In the rows, 128 means zero.
Where one turn sends some rows of the set: a few examples, then the rows asked
k321: [111  85 104 143 138  91 123 121 144 112 117 139 112 134  95 135 155 116
 139 133 145 128 125 126 121 124 120 121 100 115 101 104 115 128 119  98
 122  98 129 126 125 172 105 108 126 105 108 136]
k432: [122 102 141 117  88 123 120 143 123 122 120 171  96  88 131 135 135  89
 154 163 153 108 123 134 124 112 146 140 131 112 140 125 163 114 135 109
 164 119 135 121 135 129 150 128 131 118 128 145]
k819: [136 132 124 128  93 117 125 123 105 141 180 143 127 127 167 134 125 151
 127 122 109 121 115 134 145 150 115 131 129 158 140 116 132 149 116 128
 122 131 117 136 119 109 133 136  98 168 152 125]
k888: [140  86 104 139 137 102 135 129 140 104 117 120 118 125 136 141 125 121
 137 119 139 139 116 112  96 107 133 112 112 124 119 108 121 152 109 127
 101 106 104 117 132 185 119 104 138 111 105 132]
k548: [151 142 132 146 134 108 122 116 120 137 115 134  97 124 165 132 158 160
 157 126 134 130 128 107 140 114 108 124  70 140 127 120 122 119 131 162
 146 143 141 107 100 136 143 115 138 120 126 135]
k752: [145 150 131 152 118 104 113 136 117 168 119 130 131 124 129 132 135 131
 107 129 113 109 127  96 150 127 103 130  98 126 132 136  99 101 133 156
  91 168 134 123 127 139 110 156 124 152 139 116]
k197: [134 144 176 134 122 159  80 114 137 123 153 139 135 132 161 114 114 136
 158 134 132 133 138 113 113 146 120  95 141 127 126 133 170 107 161 136
 110 138 149 121 128 100 149 136 124 134 133 105]
k937: [127 121 128 128 122 121 133 148 101 128 119 118 123 153 133 119 117 136
 143 152 135 137 136 134 122 118 135 121 141  75 121 146 160 114 130 143
 162 113 167 106 142 105 112  85  94 110 151 140]
k769: [137 125 111 122 105 167 149 145 155  77 114  99 158 111 139 128 124  93
 159 136 105 151 112 129 115  99 125 133 141 134 139 148 128 109 110 122
 144 142 114 128 135 114  91 118 123 154 125  99]
k582: [140 108 104 117 106 141 160 135 174  93 125 115 167 129 126 121 119  90
 139 101 105 145 135 124 129 115 131 123 144 147 134 130 130 129 107  86
 113 150 111 146 135 118 103 142 128 143 117 101]
k436: [107 137 113 126 104 108 147 113 126 174 136 116 127 115 109 146 111 122
 133 118 143  85 153 108 100 138 116 130 160 126 104 127 131 114 132 130
 117 122 107 127 173  95 108 120 144 147 120  97]
k560: [132 146 129 149 138 141  75 112 116 131 155 115 131 124 135  94 144 139
 141 134 145 118 124  98 105 160 119 105 120 114 101 113 143 116 151 129
 111 127 157 118 146 111 163 137 112 100 136  87]
k354: [116  80  92 111 119 114 152 167 143 117  99 106 130 106 105 156 116 117
 153 133 118 130 136 127 137 131 109 124 127 125 141 143 120 135 123 118
  94 132 119 133 150 148  91 119 105 154 135 115]
k57: [133 128 132 135 126 124 113 147 154 122 128 118 109 139 109 128 119  87
 133 160 149 107 126 112 161 121 114 159 123  98 133 122 122 137 135 142
 155 167 102 115  98  94 117 104 110 160 125 113]
k685: [127 170 140 151 123 147 108 106 117 145 149 124 141 110 127 133 140 120
 133 165 119 129 116 104 121 122 137 135  99 108 142 115 136 117 113 113
 160 113 152 114 132 131 155 153 177 131 105 150]
k483: [147 146 134 142 145  79 125  97 153 149 143 125 136 138 100 143 126 102
 130 123 171 109 139 104 115 116 118 128 123 133 106 141 120 136 156 170
 126 122 104 117 142 105 132 115 122 140 108 104]
k214: [ 90 109 117 127 163 157 120 100 102 117 131 119 106 135 116 114 118 137
 127 100 143 149 130 111 135  96 137 121 117 148 121 142 136 140 155 117
 136 110 144 147 122 107 133 142 148 113 103 102]
k302: [127 148 142 135 111 135 106 122 112 145 111 123 139 145 147 104 127 142
 160 146 116 135 128 102 117 189 110  93 137 133 133 135 166 120 134 138
 113 120 148 131 148  97 140 113 120 160 148  86]
k662: [144  73  99 112 107 102 147 149 145 120 102 109 134 128 117 128 128 103
 140 103 115 140 120 128 119 109 116 115 117 121 121 127 126 133 114 133
  95 146 118 137 154 153  94 120 102 155 107 117]
k570: [135 121 118 129 108 100 101 103 117 156 120 129  92 120 129 123 165 172
 118 108 125 127 135 125 110 136 147 141 132 132 124 121 143 147 128 102
 153 137 137 119 139 120 150 123  98 167 128 115]
k185: [135 173 131 145 121 127 143 116 105 126 120 148 116  87 145 128 129 147
 152 129 107 138 149 100 129 118 142 118 113 140 168 100 139 126 124 100
 147 131 144 103 115 121 147 145 159 105 149 105]
k424: [120  82 108 139 140  93 126 125 152 114 114 131 119 135  98 139 145 118
 136 133 148 124 126 119 123 116 120 118  96 111 104 113 115 138 120 109
 119  93 118 130 129 175 101 109 122  97 114 131]
k111: [133 118 154 135 149 149 137 140 133 138 100 150 133 145 109 110 147  60
 125 112 144 120 106 138 127 121 112 147 133 128 156 130 144 125 142 121
 129  96 161 158 106 114 157 117 125 135 124 102]
k878: [124 115 107 138 124 136 141 112 161  66 130 121 141 128 138 125 121 103
 129 118 142 149 124 113 101 110 148 123 121 148 131 114 135 148 103  87
 136 116 107 125 112 139 120 125 164 102 102 109]
k37: [162 143 144 143 154 116 105  93 128 154 116 134 115 114 142 137 137 125
 109 132 126 142 142 100  80 134 158 143 136 108 136 107 142 123 138 108
 125 163 100 136 137 123 147 132 106 111 150 118]
k500: [111 107  98 133 160 129 147 126 104 123 141 113 138 127 147 118 128 163
 144 119 110 134 127 102 127 125 130 119 145 117  89 118 109 148 135 164
 102 107 147 145 123 144 117 127 159 128 159 129]
k294: [132 131 163 131 168 159 146 134 134 133 120 147 165 121 131 125 142 129
 155  92 103 162 154 104 116 134 135 135 138 139 111 140 119 122 149 117
 120 118 128 163 158 127 117 146 140 132 113  85]
k518: [152 149 156 122 145 135 147 146 147 148 122 137 152 121 147 106 129 120
 141 163 129 161 141 115 156 136 114 127 134 126 117 105 136 131 142 109
 106 106 160  93 163 110 112 114  95 153 168 107]
k159: [140 115 115 122 103 167 152 146 164  78 114 101 155 118 133 126 118  98
 162 130 107 151 121 130 122  92 131 130 139 142 140 150 132 110 102 113
 140 132 116 133 135 110  97 127 127 148 135 100]
k204: [146 154 137 137 109 123 111 104 112 100 147 142 135 127 179 131 125 105
 116 130 134 144 114 126 103 158 128 144 106 115 141 104 136 115 133 153
 135 152 104 160 127  92 110 137 111 126 154 110]
k491: [110  75 124 143 139 139 142 146 137 139 132  97 112 121 146 114 126 103
 113 150 117 114 113 125 123 112 105 128 152  86 155  94 135 132 142 160
 157  97 153 118 114 121 137 130 132 135 129  90]
k6: [139  98 144 130 143 160 163 168 133 140 133 136 158 115 145  96 155  93
 146 127 125 121 133 110 112 139  97 174 134  92 143 100 145 123 126 145
 130 111 146 132 137 142 149 117 138 159 136 117]
k507: [116  83  87 115 129 110 151 163 141 112 111 113 128 104 107 159 119 115
 150 142 114 126 125 130 137 138 103 113 133 132 150 142 119 135 127 122
  97 134 120 129 139 151  95 120  99 154 135 125]
k352: [120  93 144 114 137 115 148 141 113 133 108 123 166 121 122 109 117 120
 126 133 111 173 116  97 120 125 126 119 110 125 115 137 161 133 147 185
 139 128 143 156 127 120 102 146 121 140 130 101]
k892: [124 134 109 108  93 111 152 111 136 127 148 131 124  91 127 132 103 113
 164 116 135 126 149 121 106 112 129 124 152 143 130 113 173 102 129 146
 141  94 127 123 153  78 144 140 147 141 145 127]
k592: [146 135 135 163 117 150 138 142 148 136 110 147 118 109 126 123 139 104
 119 175 126  76 118 100 113 142 121 140 160 118 120 101 117 111 105  98
 139 111  99 129 148 111 108 128 148 149 153 111]
k164: [142 151 136 149 128 166 131 122 144 140 125  96 149 106 141 147 144 122
 151 163 104 114 129 118 121 136 117 118 127 133 140 124 117 115 136 121
 173 173 150 126 141  77 128 159 152 146 123 130]
k869: [133 120 139 146 129 149 132 111 158  88 143 132 156 130 128 112 131  90
 146 145 145 155 125 108 116  78 151 139 111 134 110 112 119 133 105  88
 126 113 115 109 121 153 117 122 157 103 123 116]
k864: [ 95 102 138 142 157 142 128 138 137 134 117 125 119 148 151 131 144  85
 144 120 145 101 131 136 126 139 124 143 177 122 145 109  89 150 154 122
 125 125 160 121 120 127 138 113 155 122 144 102]
k312: [120 143 111 161 150 146 111 147 103 123 141 122 131 128 137 132 113 121
 108 162 152 127 139 107 130 144 135 143 148 118 134 143 107 116 136 104
  99  86 147 100 172 124 141 129 124 108 160 127]
k138: [154 158 131 122 137  91 159 111 141 124 167 134 136 107 136 131 129 104
 179 131 163 147 131 123 104 124 135 141 123 150  97 119 134 114 118 162
 122 120 131 117 128 108 166 112 142 126 136  98]
k261: [153 151 113 119 140 108 125 150 148 132 137 137  97 105 140 130 156  91
 184 148 124 119 104 137 162 133 130 144 137 114 133 111  92 124 111 128
 128 111 128 120 141 140 159 114 101 125 150 103]
k648: [130 126 150 145 129 157 115 147 158 121 133 129 135 143 145 138 133 127
 114 147 164 137 145 136 143 143 107 143 113 130  98 152 144  95 157 105
 152 113 155 128 121  79 123 117 103 114 112 121]
k454: [121 152 129 140  97 127 127 137 117 135 109 138 142 123 121 126 136 131
 126 102  99  99 152  99 123 138 125 127 129 124 154 137 136  90 125 120
 164 172 138 136 134  95  97 167 134 111 143 116]
k756: [134 124 140 148 130 155 125 108 156 100 139 134 157 130 124 109 133  82
 142 144 130 155 122 105 113  74 148 138 120 138 112 105 126 124 110  84
 129 116 108 108 121 151 117 120 148 109 117 127]
k425: [127 158 142 131 150 106 105 133 105 157 129 139 113 137 103 144 144 127
 169 129 126 111 111 120 123 153 114 124  94 110 134 100 128 124 107 144
 137 124 160 126 133 142 127 127 135 119 126 177]
k912: [138 152 140 134 140 116 124 144 118 147 103 116 119 106  97 160 124 117
 156 144 112 121 119 139 139 148 107 102 114 117 148 105 112 132 145 142
 117 170 167 131 133  94 107 143 119 163 138 130]
k949: [130 128 118 150 120 119  92 126 104 147 137 119 149 140 116 114 125 150
 147 137 121 113 154  92 125 168 117 102 129  94 121 134 167 143 164 138
 113 131 143 128 125 110 168 109 107 131 142 123]

k214 -> k294
k912 -> k425
k864 -> k111
And these:
k354 -> k424
k518 -> k937
k949 -> k560
k483 -> k138
k752 -> k548
k570 -> k37
k888 -> k878
k507 -> k321
k261 -> k432

